In the rows, 128 means zero.
Named moves come first, each a turn or a mirror and shown by rows before and after it. Which of them, in which order, take the first row of each pair that follows to the second? Write the first one first, as in the answered first pair.
F (before => after):
 94 120 121 128 117 147 100 138 105 143 => 100 112 119 116 134 144 108 134 116 154
153 109 112 136 153 133 137 129 128 153 => 145 132 120 158 104 130 117 129 103 118
134 138 159 134 131 141 123 126  95 114 => 140 122 157 118 160 139 134 122 109 127
115 100 111 154 139 147 129 123 111 154 => 115 116 115 164 113 147 122 120 100 139
L (before => after):
150 136 137 101 170 117 146 138 153 131 => 145 137 109  94 163 128 151 136 152 139
123 116 138 125 127 113 109 132 135 125 => 126 119 114 123 117 120 107 127 135 130
 88 120 164 142  93 109  79 127 144  78 =>  86 128  98 133  65 124  80 113 149  97
142 119 129 147  88 131 122 144 105 100 => 145 117 119 146  90 133 117 138 107  99
P (before => after):
138 154 153 108 141 116 140 139 140 116 => 144 156 154 108 146 113 135 141 139 116
121 134 128 134 100 130 116 131 150 108 => 150 139 132 139 125 147 148 126 108 133
 82 120 112 119 109 110  99 120 152  95 => 127 128 128 144 149 148 159 113  69 147
K (before => after):
157 141 107 157 111 120 160 119  79 135 => 156 142 110 163 102 120 158 116  76 138
102 149 134 141 105 108 111 125 134 106 => 139 165 128 109 138 108 145 136 146 135
137 131 154 117 140 109 116 141 127 117 => 130 126 155 118 125 114 111 134 126 108
V (before => after):
122 138 103 125  93 126 124 117 109 101 => 115 114  94 133 100 134 123 110 100 112
143 164 119 119 132 129 152 130 110 139 => 134 156 105 118 127 134 155 125 122 144
120 120 176 164 123 146 135 150  87 118 => 137 169 165 134  93 125 132 159 112 101
101 115 152 152 156 133 132 143 111  99 => 113 154 151 129 140 123 130 152 126  84
Now pairs of rows:
Between the rows of a pair lie 2 to 3 moves.
 91 114  91 155  77 139  94 111 127 102 => 159 134 102 149 140 163 161 114  81 161 => P then K
109 115  85 148  90 139 111 107 118 135 => 146 126  87 134 138 144 156 113 108 167 => P then K
121  59  85  92 168 116 107 117 176 163 => 155 124 118 165 104 147 136 110  24 146 => F then P
150 179 121 104 109 118 149 141 139 117 => 130  95 106 123 164 152 163 122 131 167 => F then V then V
132 149  88 103 127 125 146 105 174 138 => 113 139  82 139 103 147 139  91 123 142 => P then F then V
120 123 100 146 124 144 141 127 138 154 => 137 173 133 140 109 129 144 143 132 126 => V then V then V
110 119 138 140 121 142 168 133  91 138 =>  97 101 157 125 141 127 146 138 137 125 => P then F then V
152 158 155 104 138 103 138 137 146 122 =>  96  98 148 131 131 115 103 118 152 110 => K then F then K
